In the rows, zero is written as 128.
A single turn carries every row of the set below to another of its rows. Some are shown first; where does it send the rows asked next?
bugo: [146 106 161 124 115 102  92 112 146 116 133 103 149 148]
Kes: [159 139 159 135 136 110 141 142 154 135 125 142 115 138]
tev: [155 153 149 139 127 134 118 119 150 143 147 143 145 129]
Vir: [179 147 141 126 136 133 123 145 146 136 146 120 119 126]
toka: [170 140 134 141 108 144 100 129 126 128 140 138 116 134]
Pesu: [152 113 161 158 117 118 124 139 131 123 126 135 120 107]
tiv: [164 117 163 139 132 131 119 147 158 145 122 123 122 109]
kip: [158 130 146 126 104 113 125 142 119 129 156 125 111 151]
rimu: [156 106 144 129 117  97  85 115 151 127 125  98 145 147]
gusuz: [159 118 163 132 139 130 133 141 153 119 111 141 116 131]
fimeb: [159 110 139 128 116  87  98 123 159 119 139  99 121 144]
Vad: [161 133 150 154 130 144 104 112 136 147 133 110 143 158]
lavid: [128 101 159 132 135 116  98 112 142 128 134 100 142 151]
gomi: [170 137 134 153 120 116 116 122 137 133 155 130 118 111]
zel: [159 117 144 150 137 118 131 136 144 123 103 143 117 128]
Mudi: [149 138 144 154 136 133 128 129 110 126 142 131 132 127]
lepa: [154 158 148 139 126 130 123 125 153 142 143 141 145 130]
Meli: [167 110 136 118 125  99  99 144 144 111 130  98 128 153]
Rem: [153 113 163 147 131 117 132 127 158 121 118 140 117 115]
tubos: [154 122 151 147 135 132 126 142 123 134 111 138 106 145]
sopuf: [151 116 160 146 119 131 121 129 148 115 107 150 119 131]
Dedu: [152 138 143 148 139 135 126 128 111 129 146 138 137 130]
Lerep: [128 116 153 118 128 112 100 125 152 134 127 116 157 158]
Zug: [177 125 158 127 102 123 112 149 139 122 157 109 135 123]
zek: [153 114 130 124 102  93  91 134 143 115 127 115 129 157]
gil: [153 120 143 157 124 125 111 133 126 149 139 110 160 122]
medi: [149 109 141 122 136  97  90 139 136 123 133  92 137 149]
fusi: [156 129 159 135 135 154 111 123 135 141 153 122 126 120]
lomu: [178 144 154 145 105 112 117 117 146 115 155 119 127 152]
bar: [134 111 150 132 144 102 112 127 136 121 129 106 161 152]
bes: [142 102 155 113 129  91 109 130 135 122 138 102 145 144]
Luned: [165 141 136 141 109 146 104 134 123 126 134 134 116 138]
geful: [168 129 171 144 118 146 108 130 152 120 114 135 117 139]
kipi: [163 138 153 166 121 117 119 119 156 128 112 142 131 131]
pav: [151 116 136 120 125  93  98 122 139 129 120 109 139 169]
Zuv: [137 123 151 112 126 100  92 132 146 121 133 111 145 166]
kom: [145 134 140 135 135 122 125 134 135 170 141 119 138 151]
pemor: [142 120 134 126 122  93  87 131 138 123 126 111 141 164]
Rebo: [136 109 157 128 120 102  84 118 143 116 139 100 139 151]
tigev: [152  99 139 117 130  92 100 134 134 132 129  96 139 145]
lov: [144 117 153 112 124  98 104 121 141 120 129 113 144 170]
liv: [160 122 150 143 126 125 121 131 166 132 103 145 120 128]
rilo: [182 146 136 126 135 132 120 144 142 135 148 128 120 129]
butuf: [139 113 151 124 137  89 102 133 138 116 142 100 147 147]
Tuger: [159 105 154 146 132 133 118 131 152 129 108 132 107 120]
Pori: [148 115 144 130 123  93  82 120 156 128 136  97 138 148]
Zok: [155 131 160 136 129 157 109 125 139 141 148 118 122 122]
Mapuz: [164 141 135 158 116 114 119 120 140 132 150 129 119 112]

bugo -> tigev
Luned -> Zok
liv -> Rem
And these:
gil -> kip
medi -> Zuv
zek -> lavid
geful -> tiv
fusi -> rilo

A single turn carries every row of the set below to another of its rows. Some are shown first; where does it send the rows asked next?
besur: [100 143 149 133 134 139 142 134 117 151 132 119 118 104 106 133 125  88
 122 137 141 117 120 121 113 143 130 125 142 174 139 129 142 144 133 105
 148 148]
Galu: [121 169 136 114 153 127 150 117 116 172 156 135 124 123 110  94 136 133
 182 162 111 125 122 133 122 109 136 137 139 137 148 130 142 140 141 119
 134 131]
Zasil: [ 90 162 100 121 157 131 125 145 121 142 144 122 108 103 115 144 129 112
 165 156 153 161 114 123 130 144 139 117 145 162 116 101 141 155 147 122
 144 158]
ziro: [103 160 130 109 180 144 158 119 120 136 150 122 139 131 131 134 122  96
 169 126 114 126 131 120 141 106 130  98 159 150 137 115 134 155 149 105
 156 156]
lol: [112 145 145 112 129 133 134 139 125 143 115 126 112 111  90 116 132 110
 161 125 124 126  96 113 112 144 111 125 147 169 132 123 139 139 153 121
 124 155]
nipa: [109 144 136 115 166 127 142 109  99 152 155 116 132 116 120 119 105 110
 137 135 103 155 115 135 141 123 134 106 154 134 141 120 144 142 151  94
 143 174]
Tizaf: [ 98 138 153 132 135 128 152 154 147 129 128 119 110 102 101 121 126 107
 163 133 117 135 122 125 110 115  96 132 141 164 131 126 138 153 154 106
 122 150]
garif: [116 145 111 110 174 109 119 129 128 119 174 118 130 130 109 106 119 144
 158 123 137 134 112 130 113 137 126 116 137 141 138  94 130 144 150 129
 139 127]
nosu: [118 163 115 156 128  96 140 122 116 130 154 146 115 122 129 123 125 110
 164 145 132 128 161 124 145 117 139 134 156 122 149 136 136 144 151 127
 126 134]
Zof: [119 116 125 128 171 113 126 120 110 117 162 131 134 150 112  98 107 133
 157 144 125 140 126 128 112 100 110 115 130 133 137 128 135 141 159 114
 126 139]
zofif: [131 183 149 124 152 109 143 133  84 148 163 145 106 112 122 112 123 125
 155 154 146 132 123 138 117 131 133 125 123 144 145 105 143 152 140 128
 124 118]
Bitis: [133 170 107 123 154 108 156 108 132 139 153 132 118 118 113 108 137  96
 175 160 111 137 126 101 134 108 135 142 132 136 139 122 125 153 144 129
 124 140]
beg: [ 90 154 113 144 158 133 153 131 123 139 135 146 100 129  93 112 140 121
 157 167 121 113 164 125 122 104 121 114 140 122 135  87 166 149 155 121
 136 134]
bekar: [128 175 134 125 135 110 139 119 120 135 164 131 100 116 115 117 131  93
 145 162 148 139 147 125 142 115 124 146 128 134 148  91 123 156 140 120
 125 120]
dek: [120 157 101 133 158 105 136 119 103 151 132 128 119 117 110 115 148 134
 120 153 160 137 129 145 130 137 145 114 145 154 118 105 121 142 155 127
 138 139]
Vun: [ 79 135 141 117 133 128 140 150 136 142 125 157 123 125 118 122 144 124
 153 152 128 135 130 114 114  90 120 111 162 135 110 108 138 149 160 128
 122 123]
Nibed: [122 149  93 121 153 123 149 122 102 149 135 137 105 152 107 123 119 133
 157 163 137 141 160 127 125 121 121 112 182 144 133 107 158 151 162 125
 121 134]
pip: [ 88 148 129 114 156 125 137 132 142 133 146 135 123 149 126 131 119  99
 165 136 120 132 145 107 131 122 143  94 126 172 152 126 141 172 144 129
 149 151]
nubi: [ 90 138 134 113 136 122 167 146 108 155 133 125  94 136  96 139 130 118
 146 140 126 131 152 119 135  98 147 100 158 133 138 112 147 164 135  94
 143 150]
mufop: [121 130 122 125 158 114 108 119 118 124 152 112 121 160 100  91 109 104
 144 143 125 129 129 103 145 126 148 116 128 140 147 115 136 127 147 114
 130 144]
duzu: [ 81 146 122 126 135 105 106 127 143 137 148 141 112 112 135 121 105 103
 144 129 120 130 141 124 113 132 129 107 129 148 129 123 147 158 155 140
 156 157]
lavo: [131 145 138 130 152 118 148 145  86 150 126 114 111 128 110 155 132 116
 152 145 131 136 131 122 130 115 130  81 181 132 129 108 134 145 137 118
 128 154]
zisud: [116 169 132 150 153 111 125 132 112 150 128 107 104 114 103 128 126 103
 129 162 125 143 109 115 120 126 126  91 154 131 111 106 119 129 146 116
 118 161]
nunom: [ 79 153 132 123 148 136 142 135 121 161 136 117  83 109 107 125 121 105
 157 155 138 132 133 103 138 113 147 121 132 148 111 107 158 166 147 100
 158 156]
luve: [109 159 121 134 165 107 125 149 108 139 115 110  97 119  97  97 135 114
 145 173 105 138 140 125 143 107 142 130 116 160 126 112 136 147 151 123
 137 144]
topu: [112 136 161 116 148 106 134 120 119 151 152 122 110 108 109 106 122 120
 141 118 103 148 117 124 137 144 148  88 137 137 136  91 143 148 147 118
 124 154]
Fiva: [100 167 145 110 147 137 132 135 135 126 139 144 124 144 116 123 113 114
 140 134 143 134 130 145 132 116  94  98 144 127 148  95 111 133 161 112
 122 144]
nufov: [ 95 143 123 117 169 123 129 137 130 128 168 122 111 142 113 106 116 127
 136 122 134 116 155 134 115 119 135 127 125 131 152 101 142 145 138  96
 156 122]
Kelor: [ 81 160 146 126 133 117 122 140 142 152 118 130 109 131  94 106 132 122
 133 168 121 139 108  98 131 117 136 111 146 139 122  99 136 133 148 123
 113 141]
kul: [132 162 135 131 144 102 160 138 114 145 174 129 118 106 130 104 134 134
 166 145 125 157 137 141 132 111 136 135 146 132 145 120 143 154 157 113
 110 125]
leku: [132 121 131 124 169 126 118 134 106 120 160 119 122 146 132 129 101 120
 151 133 139 129 154 114 139 119 135 117 152 139 157 100 154 141 142 116
 143 124]
defat: [110 147 138 124 134 129 159 142 127 132 148 113 123  97 118 146 108  98
 130 132 147 136 118 116 119 137 113 127 170 174 130 117 141 161 152 117
 137 137]
Pozi: [115 140 180 123 152 130 139 128 126 141 143 136 105 134 116 108 123 107
 147 132 129 135 134 120 128 118 114  77 118 138 132  96 122 153 159 121
 112 137]
ganu: [105 139 151 149 137 147 159 125 112 134 133 143 120 114  96 136 115 100
 160 134 128 111 118 112 116 128 118 101 170 157 139 120 158 129 149 106
 122 153]
pof: [114 131 135 121 167 111 124 123 129 116 151 128 131 138 110  88 128 120
 172 117 117 102 128 113 129 105 134 114 145 125 123 100 138 128 150 118
 139 130]
melob: [126 145 113 140 172 115 116 113 106 124 169 117 113 128 116 112 103  95
 141 123 129 108 141 126 115 124 139 100 144 130 128 108 132 125 145 113
 151 132]
rufe: [ 99 131 149 148 130 137 156 139 139 130 132 125 121 109  99 138 137  89
 143 132 126 126 134 112 135 131 135 120 156 163 154 113 148 139 135  97
 126 153]
luni: [114 141 120 130 124 128 158 122 120 129 136 133 112 116  88 126 117  94
 141 125 127 139 106 113 115 137 112 112 166 157 133 127 134 137 165 107
 107 160]
moko: [134 169  93 122 163 106 125 126  96 151 120 117  95 117 117 113 135 123
 150 141 130 131 136 131 124 127 139 118 159 160 106 113 129 142 164 129
 140 139]
vaka: [ 90 152 151 123 139 133 158 157 128 133 141 129 122 116  99 138 100 127
 154 143 134 127 117 133 105 130 103 120 159 176 148 124 148 151 142 112
 131 140]
Gid: [111 174 146 133 128 125 123 114 109 156 149 144 110 130 115 116 127 115
 165 162 146 105 152 135 141 119 130 142 147 128 156 115 137 134 135 127
 147 123]
Lem: [ 91 153 136 125 165 111 161 149 123 135 136 127 121 125  89 104 129 129
 161 177 110 118 152 132 139 102 133 116 155 140 126  85 151 152 139 130
 136 121]
toz: [124 180 114 138 153 102 140 116  96 139 143 158 120 130 118 120 121 114
 172 153 124 113 124 109 124 132 147 121 134 140 146 137 140 142 136 147
 133 139]
Zub: [119 130 136 122 176 130 111 127 124 133 166 105 113 129 131  99 112 122
 149 140 144 133 130 108 123 121 118 134 113 141 128 108 145 157 163 118
 149 127]
lipe: [118 137 125 131 161 112 162 120  99 149 145 131 131 133 114 117 116 130
 142 180 149 137 150 139 128 111 120 108 174 143 109 109 141 157 157 128
 128 123]
Satum: [111 148 123 148 160 127 123 134 118 139 118 126 104 110 109 110 159 124
 140 168 140 131 137 113 151 118 141 129 112 146 132  91 150 146 158 133
 139 145]
vimon: [ 88 140 108 122 149 134 134 152 107 140 140 154 126 124 121 147 135 120
 156 159 146 159 127 145 100 116 117 104 155 151 120 125 130 150 153 125
 130 142]
tosen: [101 152 130 112 136 126  98 131 132 131 136 137 129 116 140 129  97 118
 144 138 139 141 124 134 139 129 102 123 158 131 138 105 141 134 165 134
 142 157]

luve -> moko
Zof -> pof
And these:
nipa -> ziro
Bitis -> toz
nubi -> nunom
ganu -> rufe

A single turn carries every row of the set below to another of its rows. Some are shown first; where does it send the rows asked next?
buvod: [119 113 127 144 146 156  95 124 132 156 144 126 102 118]
siba: [119 124 125 120 148 129 120 126 157 156  96 116 130  95]
nusi: [141 124 159 111 141 152 139 101 116 133 119 117 101 121]
fet: [105 144 174 126 151 124 110 131 110 152 113 125 111 110]
Nok: [116 139 162 121 149 164 110 113 140 137 100 103 127 106]
Vav: [120 124 107 127 143 128 131 133 144 130 130 138 105  98]
pone: [122 117 130 131 141 124 153 131 107 139 103 125 112 105]
nub: [136 115 142 137 144 160 117 114 129 140 145 141 105 130]
Sen: [121 137 130 134 127 131 133 109 120 165 108 122 137 135]
zut: [115 137 159 104 152 121 118 136 120 146 101 138 110  95]
Novik: [119 124 115 136 139 127 153 133 127 136 111 136 109 101]
Guta: [106 132 126 140 136 163  98 126 106 162 121 127 117 108]
fone: [114 122 164 132 149 140 136 126 149 141 128 127 146 118]
vetu: [ 90 145 129  94 139 144 122 127 135 133 136 112 104 106]
goz: [113 151 136 113 158 128 150 114 123 142 136 103 111 101]
tez: [135 122 123 122 171 150 127 122 149 147 133 121  96 103]
resi: [110 128 146 118 139 136 114 126 156 137 120 130 153 110]
Badat: [125 133 141 118 136 119 136 104 123 167 110 110 135 129]
Bof: [ 99 113 113 124 133 137 129 144 117 150 123 136  97 112]
kam: [120 115 168 131 161 136 142 128 129 142 132 121 137 118]
Kulip: [113 140 120 143 125 143 115 115 103 162 115 130 127 127]
vob: [ 96 130 131 109 121 138 110 125 120 163 109 121 133 135]
Zene: [112 120 150 107 133 173 115 119 115 142 135 130  97 130]
Sunov: [105 164 142 114 136 161 116 110 121 128 126 117 121 101]
Beper: [120 118 109 123 148 139 100 133 153 136 132 121 106 109]
dagum: [114 126 124 107 142 149  94 133 151 135 112 121 138 107]
Bupo: [139 123 154 126 142 164 137 104 126 134 129 132 102 126]
Kelo: [131 115 134 149 164 155 117 126 122 165 122 122 121 135]
boz: [111 147 125 142 149 158 120 124 103 148 101 105 108 110]
zuza: [132 134 139 114 161 111 113 129 119 153 121 129 100 138]
Gikiz: [107 142 134 111 140 172  95 126 121 140 112 121 129 100]
Kibuk: [ 99 106 154 115 143 141 116 138 149 148 140 130 129 126]
sele: [109 164 135 116 147 146 143 109 128 133 132 108 111 101]
vasu: [136 129 152  94 161 121 116 131 129 143 113 141 104 118]
mopiv: [115 149 155 127 159 120 110 127 107 150 129 119  94 127]

fet -> vasu
vob -> Kibuk
And these:
Kelo -> Nok
nusi -> goz
nub -> Sunov
Beper -> Guta
Novik -> Sen

A single turn carries every row of the set below to another of its rows. Some are shown first; where does it send the rows asked next?
nizep: [116 111 142 126 122 100 132 139 130 137 137 148 121 157 136 134 111 152
 112 121 153  98 130 133 110]
vud: [121 164 124 130 116 132 108 124 164 143 142 135 111 159 131 126 119 149
 132 120 132 124 113 107 105]
fuger: [115 121 151 134 115 148  87 103 162 125 142 128 137 142 120 127 134 137
 111 126 142 126 125 107 115]
til: [127 146 129 142 117 106 135 123 140 127 161 132 123 115 147 104 156 135
 130 140 145 150 134 113 108]
bemez: [121 123 130 127 111 102 125 117 129 124 154 128 130 128 126 109 140 124
 139 146 145 143 158 103 123]
doro: [114 109 146 147 115 122 103 106 158 132 141 115 137 132 104 122 117 125
 115 149 133 130 146 121 108]
reg: [124 133 130 126 113 107 135 137 132 119 155 134 121 116 151 104 161 138
 122 124 148 137 131 108 120]
Muvi: [103 117 146 141 123 100 142 143 139 135 134 138 126 148 139 130 120 155
 110 125 147 108 133 145 103]
Natol: [109 125 147 139 125 110 139 138 145 129 145 138 131 119 151 114 151 147
 108 123 149 134 113 138 106]
kimo: [119 115 143 127 124 110 134 142 138 122 143 144 127 125 151 118 146 147
 101 113 153 113 118 133 113]
Fuseb: [109 136 127 139 114 105 133 125 127 135 156 136 124 129 119 120 148 125
 141 154 144 132 164 106 112]
debev: [113 123 118 154 144 128 125 128 149 126 148 141 114 130 121 135 133 115
 156 149 117 141 120 120 168]
ruka: [111 153 128 133 121 119 134 140 136 129 154 142 121 122 146 117 175 139
 122 129 148 131 138 109 105]
pezen: [102 128 144 124 134 122 124 144 146 130 134 145 130 126 147 129 156 142
  99 119 148 112 121 137 100]
gog: [113 127 148 136 125 148  88 110 159 135 145 137 135 124 115 132 142 127
 105 133 139 119 119 115 101]
lenib: [119 166 130 142 123 150 108 123 155 145 141 130 105 155 131 124 133 140
 134 121 134 116 113 102 105]
Latov: [130 121 125 165 146 146 111 121 161 120 134 129 105 146 128 161 133 127
 118 135 129 110 127 133 160]
zubin: [102 109 150 142 127 130 110 107 147 137 133 113 134 135 107 121 123 116
 128 152 137 128 153 124 111]
tapo: [127 117 123 151 154 130 113 111 152 130 138 141 113 144 127 156 119 113
 140 153 127 125 129 129 160]
Dok: [112 131 121 166 135 141 122 148 159 121 139 133 103 144 126 146 138 138
 131 124 118 116 111 126 165]
vesid: [107 133 153 141 134 158  93 108 164 139 134 124 132 135 121 126 133 128
 118 129 137 125 114 118 106]
sakas: [114 125 118 158 136 128 128 122 148 124 149 138 110 130 119 138 135 115
 152 148 116 139 120 124 170]
mik: [127 129 130 147 111 105 125 107 139 132 156 117 125 128 120 114 133 124
 133 156 142 141 161 111 112]
fedo: [119 120 121 146 151 116 140 125 141 128 133 150 107 143 145 154 128 122
 137 146 129 120 124 148 161]
nam: [114 105 149 130 117 121 101 100 145 125 141 124 142 135 116 124 124 123
 122 147 143 134 155 112 119]
vos: [113 134 144 136 117 143  91 114 175 134 139 125 133 139 118 123 124 139
 113 126 129 129 109 118 108]
pon: [118 124 122 168 131 135 137 130 150 113 148 130 108 124 131 139 158 126
 131 139 124 132 122 131 169]
Zosa: [118 141 126 129 111 113 122 132 136 143 144 147 111 173 127 130 106 154
 138 125 143 107 126 104 116]
fuvi: [126 118 124 152 147 129 119 107 150 132 140 139 111 141 124 155 119 112
 138 152 123 126 124 135 162]
fela: [118 121 121 168 135 135 130 141 151 110 147 127 111 121 127 135 155 126
 132 135 123 132 124 124 167]
tuf: [112 123 148 131 141 121 136 142 141 132 134 133 122 113 152 115 151 133
 107 123 147 116 112 141 102]
Sigog: [104 113 146 139 132 109 141 146 131 145 129 135 116 145 128 128 113 137
 118 130 145  96 129 144 101]
mitaz: [110 131 113 150 138 123 140 142 145 130 139 145 100 149 131 142 127 129
 150 136 117 123 112 133 168]
kuz: [130 115 126 164 150 129 133 132 149 113 136 133 109 130 144 153 151 125
 115 137 135 117 132 143 161]
vivaz: [130 123 125 158 143 144 114 118 160 123 133 130 105 145 129 160 130 124
 118 136 124 112 120 139 162]
Zevuk: [110 147 116 127 110 114 120 138 140 147 139 141 108 160 114 130 114 139
 138 136 133 100 141 107 106]
vut: [117 146 125 135 114 103 132 135 144 143 137 135 110 171 134 132 106 156
 130 129 139 108 138 123 106]
dabas: [116 149 127 144 120 118 134 140 135 149 141 132 101 167 123 126 112 143
 141 130 138  99 138 113 107]
Mibes: [115 133 129 143 117 113 131 120 131 136 144 113 116 127 122 110 139 114
 144 152 137 135 166 109 114]
Veser: [116 134 116 161 131 140 124 140 159 121 139 133 100 148 127 147 140 134
 128 125 116 113 109 130 168]
foto: [119 151 133 133 107 143  98 120 154 133 146 137 117 160 123 124 129 150
 129 116 138 121 114  92 116]
Folut: [112 131 116 150 144 120 134 146 146 130 140 150 104 144 131 142 124 128
 153 135 120 125 109 128 161]
zap: [125 150 131 137 125 121 136 135 138 130 148 122 112 114 151 104 163 125
 127 132 143 136 134 114 110]
kapo: [120 159 121 131 112 141  96 126 156 139 151 137 112 139 119 126 141 137
 124 126 133 115 119  93 105]
Pab: [124 119 121 147 160 112 136 128 141 128 134 150 108 141 146 154 126 122
 135 144 135 119 127 143 157]
lober: [104 106 148 139 122 120 112 110 138 138 146 135 139 126 103 131 130 120
 122 155 144 121 154 122 105]
ziv: [125 117 126 159 146 128 136 122 147 116 138 136 109 129 144 155 148 126
 117 138 134 120 128 148 163]
Kisop: [ 98 116 138 121 128 105 126 144 138 143 126 146 124 149 124 138 118 139
 114 131 141  96 139 140 100]

mik -> Muvi
Fuseb -> Kisop
And these:
fedo -> vivaz
tuf -> lenib
Latov -> fela
Zosa -> nam

